In the data rows, the value 128 means zero.
Here are some points, each followed by its number:
[106 128 101 153 159 158 158  83 166  84 175 142 100 137 148 187 128 168
  73 146 134 131 117 130  65  54 166 172 107 139 139  97  94 123 141 137
 107 150  99 143 168 162  57 153 160 175 179 166 147 129 129 129 141 143
  89  97 144 107 121 157 154 118  99 170] 0
[155  90 111 107 146 118  77 107 155 165  95  74 120 139 213 171 100 117
  83 143 161 111 114 197 163 144 151  45 119  87 170  79 151 173 179 149
 156  80  85 154 160 164  94 114 159 133 108 113 161  86 120  79 118 163
 152 172  90 126 103  90 126 148  79  96] 1
[185 137 162 112 102  89 123 150 107 205  88 100 158 118 125  96  69  80
 167 161 102 119 115 171 166 193  88  48  86  60 137 171 128 152 162  95
 185 119 115 140  78 113 138  57  90 114  97  43 103 119 153  93 103 128
 175 175 101 175 142  66 102 160 104  84] 2
[160 178 149 140  69  92 128 177  70 156 119 102 212  87  76 100 107  97
 128 145 121  92 146 153 136 175  84  86 118 152 200 163 115 132 138  96
 151 140 140 134  63 130 168  91  70 126 103  30  81 131 138 103  84 150
 184 150 126 122 103  95 118 117  84  60] 3
[133 140 124 131 136 146 104 116 143 174 120 110 162 127 134 138  96  94
 170 148 109  93  96 134 154 199 104  98 111  93 140 163 138 127 138 150
 156 116 154 159 112 140 173  97  92 136 150 120 113 165 131 105 122 101
 185 187 104 119 175  72  99 118 134  70] 4
[103 139 130 131 143 133 146 135 134  91 177 114 158 114  77 141 126 138
  95 150 117 120 129 162  79  60 113 195  68 152 122 116 112  74 111 100
 118 171 128 131 129 128 110 153  92 174 210 144  83 159 125 155 130 106
 102 120 154 107 129 164 113  80 125 174] 5
[103 157 105 179 124 200 119 140 150  99 113 153 113  91 106 140 122 160
 166 100 106 131 119  35 141 183 138 157 131 137 145 122 114 183 136 182
 168 119 154 120 116 145 105 112 149 132 116 136 123 161 137 101  88 151
 149 117 134 114 148 160 175 118 124 104] 6
[ 80 133 104 180 111 143 150 194 120  69 129 167 138 106 103 145 119 120
 128 121 126 168 146 124 154 124  89 143 115 212 122 128  97 134 105 137
 142 113 164  65 179 130  89  85 122 163  99 144  95 167 113 126  72 197
 133 106 129 103 118 214 157 132 154 145] 7
[ 74 155 105 191 146 238 126 143 149  85 126 182 111  79 103 168 152 187
 154  68 125 138 130   6 145 155 154 203 149 188 156 115 119 196 134 198
 139 136 154 118 117 165 107 153 155 132 124 133 129 164 134 101  87 159
 126  85 141  82 131 201 209  67  98  92] 8
[167 126 154 134 108 101  98 139 169 173 127  95  96 152 145 114 119 151
 134 123 146 126  86 119 142 231 152  69 112  74 127  76 150 225 153 107
 134  94 115 159  80 147 147 157 128 116 117 124 162 112 107 122 117 115
 157 143  57 142 121  68 151 157  79  92] 9
[109 169 134 113 118 119 152 116 128  59 158 149 141 132 100 116 142 149
 123 119 118 138 110 111  86  98 139 153 126 153 110 133 111 109 108 101
 130 177 131 106 115 124 145 165 128 125 126 168 104 171 130 153 164 127
  94 105 181 122 128 142 124 104 169 164] 10
[138 175 116 106 132 132 108  65 140 141 150 161  86 174 163 117 116 150
 128 122 113 110  84 109  99 130 131 126 148  87 118 144 123  89 113 155
 147 146 131 135 163 122 145 139 151 103 102 174 132 161 150 135 196 101
  80 123 168 173 153  95  82 158 174 137] 11
Which point above is nearest to each new point, looking only along the 3 directions in which the numbered points spread most? Its number follows each.
[136 162  98 159 116 132 161 134  86  77 164 117 163 106 138 180 105 157
  28 183 147 142 131 211  95  39 125 120  74 177 193 104  44 107 166 103
 131 151  56  95 178 139   2  85 123 160 110  94 117 112 162  73  85 222
 113 110 166 133  75 185 136 147  89 159] 10
[197 100 135  99 102  57 140 107 110 176 128 124 157 159 143 105 150  89
 120 199 141 171 135 190 121 148 128  58 140  75  79 174 146  90 134  94
 145 111  91 122 138  71 146  91 119  83 107  83 165  61 147 122 131 105
 136 155 101 185 125  55  80 178 151 149] 4
[129  78 112 182 123 131 168 145 166 113 146 135 121 127  75 161 175 127
 124 186  92 158 164 106 103 102 172 169 111 138  77 162  98 141 107 112
 100 118 118 149 149 101  78 110 127 155 166  93 156 103 128 138  44 100
 147  92 122 100 117 135 159 145 111 153] 10
[109 105 132 131 125  75 135 157 190 127 134 110  86 178 167 118 114 136
 129 113 147 137 111 158 159 163  93 113 105  99  68  76 157 150  93 130
 111  79 149 138 152 136 148 158 103 169 168 194  92 138  98 173 124 114
 113 135  61 134 130 135 108 153 135 184] 11
[ 68 115  99 143 169 164 159 139 186  23 177 123  90 124 131 185 147 189
  58 107 158 150 102 120  93  83 163 199  99 169 135  60  94 146 133 139
  99 138 109 122 152 169  44 180 148 191 184 195 130 151 101 155 112 151
  90  85 142  86 100 223 180 108  94 205] 0
[119  80  91 166 114 111 137 140 137 105 162 141 153 122  98 178 235 139
  75 162 176 196 188 117  85  98 181 164 146 188 127 116 104 132 129 123
  83  89 102 123 149 110  74 144 171 123 151  90 181  60 112 144  47 145
 142  66 140  81  78 161 200 112  63 133] 6
[164  42 152 110 139  81 115 109 125 161  92  86  60 164 197 130 132 128
  90 142 158 159 164 186 137  68 192  79 123  84 111  92 141 158 177 110
  72 101  47 155 171 121  63 137 170 106  78  82 203  29 100 139 145 137
 117  96  99 157  88 110 132 213  91 157] 1
[152 172 139 138  66 102 126 165 109 166 131 108 142 127  95 115 120 126
 120 146 128 107 128 143 132 187 102  62 125 127 172 111 125 166 137  87
 126 117 112 141  62 140 137 136  91 114 110  73 127 110 140 103  95 153
 158 135 123 132  97  94 143 126  66  88] 4
[139 119 175  77 139  73 137 114 120 125 161  81 121 167 131  93 124 134
  84 126 142 114 115 203 102  94 130 129 103  91 114  86 165  88 129  59
  84 166 111 154 104 134 138 188 106 142 169 150 116 118 123 170 196  90
  97 139 121 130 119 102  93 109 120 179] 11
[ 56  96 113 108 169 173 108 119 217  81  79 158  20 158 193 111 144 154
 180  21 149 147 121  20 185 155 154 161 186 116  55  69 188 176 109 221
 128  77 171  95 164 153 173 178 189 106 119 255 150 190  85 161 190  98
  70 113  86 138 167 184 157 125 195 171] 0
[122 127 124 170 106 127 119 168 139 157 146 100 140 115  94 152 126 148
 121 148 120 114 125 123 128 190 115 142  91 121 156 102 120 186 138 125
 121 114 145 163  69 147 132 146  91 173 190 102 117 124 114 130  79 116
 161 139 105  89 114 108 168 119  58  89] 4
[180 122 185  79 100  20 159 143  61 128 133  75 145 154 139  78 106  95
  94 150 136 150 142 236 113  56 120  72  99 107 149 111 124  94 143  17
  86 161  67 130 109  99 131 133 116  96  82  82 125  74 129 153 154 143
 123 125 151 172  79 102 108 158 124 163] 11
[ 63 126 107 170 160 236 117 142 169  86 143 156 104  83  72 170 151 179
 166  75 127 114 133   3 140 168 152 225 150 187 142 111 128 193 122 199
 133 134 149 134  88 172 135 168 147 150 176 145 135 174 113 127  86 125
 146  97 146  60 156 196 209  66  95  94] 8
